Named turns come first, each shown by rows before and after it. Which turns, in which order, take the first row of each pair that follows to the second? Write the first one first, as in the answered first pair.
S (before |-> after):
[ 24.3  -5.2   9.6  20.2 -22.0  -4.9 -47.4  30.6  -0.4  30.9  23.3] |-> [ 23.8 -15.7  21.0  10.9 -26.9  -2.9 -47.0  21.1  -9.5  33.4  14.5]
[ 2.9 11.6 -5.0  5.2 -9.1  3.9 11.5 -2.6  9.9 -0.6  1.6] |-> [  4.8   7.4  -3.8   3.1 -11.5   3.6  12.2  -5.7   9.6   2.5   3.3]
[ -7.3   2.4 -35.9 -24.9  -9.7 -28.5 -46.0 -19.0 -42.8 -20.6  25.9] |-> [ -8.7   1.8 -34.6 -26.0 -10.5 -27.7 -45.7 -19.1 -44.3 -21.2  23.1]
T (before |-> after):
[ -4.0   3.5   8.7   2.7 -10.1   8.2  10.1  24.3  15.0 -19.2 -23.1] |-> [ -4.3   7.2   5.7  11.2 -10.8   0.2   6.6  28.0  19.2 -12.8 -20.2]
[-14.1  19.0 -17.1  25.1  12.5 -15.3   4.9  27.1  13.1 -17.8   2.9] |-> [-17.5   1.3   9.5  30.6  -2.8 -34.0   4.5  11.6   3.0  16.4 -12.8]
[ 36.2  17.2  12.5  31.7 -16.8  19.5  17.1  41.2  16.8 -14.9   3.5] |-> [ 34.0   8.1  28.2  39.9 -25.4   4.7  15.2  34.3  13.0   9.9  -4.7]
[  6.6   8.1 -14.3   2.9   3.4   3.3 -19.7  11.6  -4.3  -5.0  16.7] |-> [  4.5   1.6  -1.7  11.8  -4.4 -10.2 -20.9   5.6  -7.3  16.2  10.7]
W (before |-> after):
[-22.7  11.0  -6.2   8.7  -5.5 -11.8 -27.3  -4.7 -17.4  11.3  -1.7] |-> [-27.4  25.0  -5.8  10.7   7.7   0.0 -11.4  11.6 -10.7  -3.9 -13.5]
[ -4.9  19.2   0.0  21.2   6.3   1.8  17.2  30.0  19.8  -0.6 -16.4] |-> [  7.8  -6.7   8.0  26.0 -20.2 -12.9   1.1   9.0  17.7  30.5  -1.9]
[-19.7 -21.2 -14.9 -30.4  36.8  -1.6   6.2 -44.4 -21.9   2.7   8.3] |-> [-21.5  -5.8  -7.6 -22.2  50.6  17.8  36.8 -18.3  -4.8 -11.5 -12.3]
M (before |-> after):
[  9.0 -18.4  -0.3  -8.3 -28.6  -9.4 -36.7 -23.3 -25.1  16.2   9.0] |-> [-17.6 -10.0 -11.0   7.3  20.8 -12.4  25.2 -37.0  23.9  18.8   8.6]
[ -0.3   6.3 -24.0  -2.3  11.3 -18.9 -27.7   8.4  -5.6   1.2  11.2] |-> [  4.7 -25.3   4.9  -8.0  -4.1 -15.4 -12.7 -17.0  -5.4  24.4  -0.2]
[-21.6  17.8  20.7 -15.1  -3.6   2.4 -20.6  17.9 -52.1  -1.6 -14.0] |-> [-34.5  -0.5  37.2  -9.2  15.1   1.9  29.1  -9.0 -21.4  17.8 -23.3]
Now pairs of rows:
Between the rows of a pair lie two turns.
[-18.0   9.7  12.3  15.6  21.5 -12.8  11.0  -7.7  14.9   9.0  -7.4] |-> [ -7.3  10.0  17.0   4.8  -3.8 -13.7 -28.4   2.7 -17.9   4.3 -11.2]  M then T
[ -9.8 -44.1  27.8 -29.1  11.3  -2.0  25.7 -60.2  -3.2   1.4 -21.7] |-> [ -2.7  19.9 -52.6  14.1  40.2 -12.8   7.9  -2.0  40.2 -27.3  32.5]  T then T
[-10.0  -3.6  16.4 -16.2  -7.7   8.5  14.0  -1.1  -5.7   0.7 -21.0] |-> [  6.0  -5.9  10.6  -2.5 -17.2  16.6  19.0   8.8  13.3   4.6  -8.7]  T then W
[ 7.0  0.2 -1.6 12.2  5.8 13.4  8.1 14.2  9.4 -2.9 12.8] |-> [13.6 -7.3  7.1 10.6 -8.9 11.4 -4.3 13.5 -2.0  3.4 10.6]  M then T
[ -1.5  -0.8   7.0  -2.3   3.7  -3.9  19.8   2.2   9.9   8.8 -11.0] |-> [ -4.8  11.0 -13.9   0.7   9.4 -14.7   2.1   5.4   7.3   3.0   5.2]  W then M
[-18.1  14.4  13.4  -6.8  26.8  -7.2  11.4  14.0  -6.3  -3.4 -37.9] |-> [ -0.5  -6.0  25.1 -17.3  12.5  17.6  23.4   6.4   0.6  -7.8 -36.5]  W then T
[  0.6   9.8  -4.5  12.6   7.7   7.6  18.6  12.6   8.3 -12.2  -4.6] |-> [ 16.7   0.2  -3.9  10.4 -17.6   6.4  -9.1  13.0  -6.1  -7.1   5.6]  S then M
[ 30.5  -3.9  15.8  47.4 -17.9  10.3  18.5  13.8  18.6   2.1   9.2] |-> [  3.1  12.9 -24.5   9.0   7.2 -10.6 -31.7  -8.9 -26.2 -32.5  32.1]  W then W
[  9.0  30.2  36.9  15.2 -23.3 -14.5 -28.5  31.1 -25.4  15.3 -19.0] |-> [  0.9  39.8  26.7   6.8 -11.0 -14.9 -34.1  31.7 -33.8   0.6 -18.0]  W then W
[-11.4   9.8  -5.2 -26.0  -4.9   6.1   5.2  -7.9   3.7 -19.4  13.0] |-> [ -9.6   6.3   1.2 -29.9 -11.3   7.5   1.7  -6.3  -3.7 -19.3   5.5]  M then S
[ 21.8  23.7  12.3  24.2 -17.8 -17.8 -10.8  46.2 -10.3  17.6 -20.8] |-> [  9.8  33.8   1.9  31.8   5.9 -20.1  12.2  45.0   9.9  14.5 -18.6]  M then M
[ -4.0  -8.3 -10.9 -19.1  -1.5  -2.4 -11.7 -20.3  -8.3  -9.2  27.7] |-> [ -6.6   7.2 -16.6 -12.0  14.1  10.0   9.3  -0.1   9.8 -24.1  21.5]  W then S
[ 23.4 -15.1  -2.4 -13.6 -20.5  18.9 -23.8   4.4  -5.6 -12.0  10.8] |-> [ 18.4   4.8 -17.4  -5.0  -7.5  15.5 -23.9  19.6   1.2 -21.8  13.7]  T then W
